Each scene shows the same named points in several views, each turned, perhaps mirrored, and shifted as a whole.
A view may leave some points out. In some views, one point has been moved. Which views, in the order they come, and which point in each? Write - if no view has one.

Scene 1 (5 views)
A:
  k_90 [-0.19 -0.99 -4.33  2.54 -0.11]
  k_637 [-1.52 -2.54 -3.81  1.79  1.65]
  k_945 [-1.08 -2.02 -5.82  1.94  1.07]
  k_58 [-2.12 -2.57 -3.55  1.63  2.25]
  k_139 [-1.43 -0.81 -3.08  2.33  0.75]
  k_230 [-0.89 -2.32 -3.84  2.02  1.00]
  k_803 [-0.30 -0.04 -3.36  2.82 -0.51]
  k_448 [-0.86 -1.94 -5.10  2.01  0.83]
  k_107 [-2.80 -1.95 -3.93  1.64  2.57]
  k_600 [-1.69 -0.84 -6.91  1.98  1.02]
  k_999 [-0.47 -1.97 -5.68  2.14  0.54]
  k_732 [-1.82  0.12 -6.50  2.27  0.66]
  k_110 [-0.86 -1.00 -4.83  2.29  0.36]
  k_181 [-1.39 -1.02 -4.93  2.14  0.94]
B:
  k_600 [ 1.40 -1.59  2.11  0.37  1.00]
  k_230 [-0.40  1.14  1.29 -0.39  1.30]
  k_181 [ 0.63 -0.23  1.32 -0.56  0.63]
  k_448 [0.43 0.34 1.67 0.19 1.00]
  k_945 [ 0.62 -0.19  2.01  0.49  1.37]
  k_732 [ 1.89 -1.67  1.65 -0.23  0.28]
  k_999 [0.90 0.42 1.98 0.79 1.02]
  k_58 [-1.33  0.30  1.13 -1.24  2.16]
  k_107 [-1.12 -0.69  1.01 -1.67  2.09]
  k_637 [-0.89  0.76  1.26 -0.78  1.76]
  k_90 [ 1.12  1.19  1.15 -0.11 -0.19]
  k_139 [ 0.01  0.82  0.44 -1.65  0.28]
C:
  k_448 [0.10 0.28 0.18 0.89 0.55]
  k_945 [-0.04  0.03 -0.11  0.54 -0.01]
  k_600 [-0.40  0.14 -1.49  0.99 -0.85]
  k_230 [-0.26  0.75  1.08  0.65  1.42]
  k_58 [-1.44  1.61  1.16 -0.23  1.19]
  k_107 [-1.95  2.06  0.46 -0.26  0.81]
  k_732 [-0.44  0.66 -1.90  1.74 -0.49]
  k_139 [-0.50  1.82  0.22  1.79  1.91]
  k_181 [-0.38  0.88 -0.41  1.36  0.56]
  k_803 [ 0.66  1.05 -0.17  3.19  2.27]
  k_90 [0.69 0.47 0.04 2.21 1.41]
  k_110 [ 0.20  0.53 -0.26  1.77  0.83]
  k_637 [-0.78  1.17  1.12  0.20  1.18]
D:
  k_230 [-3.10 -0.04 -1.57  0.03  0.09]
  k_999 [-4.93 -0.21 -1.55 -0.68 -0.03]
  k_90 [-4.35  0.50 -1.18  0.32 -1.32]
  k_600 [-5.60  1.28 -1.49 -1.98  0.31]
  k_803 [-4.50  2.15 -0.83  0.34 -2.07]
  k_107 [-2.17  1.44 -1.67 -1.16  1.41]
  k_181 [-4.05  1.22 -1.40 -0.69 -0.16]
  k_637 [-2.55  0.19 -1.62 -0.32  0.73]
  k_110 [-4.39  0.77 -1.30 -0.26 -0.75]
  k_448 [-4.29  0.15 -1.53 -0.61  0.03]
  k_945 [-4.74  0.16 -1.56 -1.06  0.42]
  k_58 [-2.06  0.61 -1.68 -0.60  1.24]
  k_139 [-2.79  1.50 -1.21  0.40 -0.72]
  k_732 [-5.47  2.09 -1.22 -1.59 -0.38]
E:
  k_90 [ 0.37  0.23  1.54  0.25 -0.24]
  k_637 [-0.73  0.15  0.63 -2.08 -0.67]
  k_803 [ 0.22  0.01  2.95  0.56 -0.73]
  k_448 [ 0.46  0.21  0.46 -0.97  0.08]
  k_230 [-0.60  0.34  0.79 -1.29 -0.43]
  k_181 [ 1.02 -0.13  1.17 -1.29 -0.21]
  k_945 [ 1.32  0.05  0.66 -0.42  0.35]
  k_110 [ 0.77  0.06  1.26 -0.49 -0.12]
  k_58 [-0.76  0.09  0.65 -2.89 -0.86]
  k_732 [ 2.89 -0.44  1.23 -1.08  0.33]
  k_139 [-0.14 -0.18  2.44 -1.27 -0.98]
  k_107 [ 0.03 -0.17  0.84 -3.49 -0.92]
  k_999 [ 0.81  0.28  0.04 -0.44  0.42]
  k_600 [ 2.54 -0.28  0.24 -1.31  0.65]
Moved in: D, E
  moved in D: k_803
  moved in E: k_945
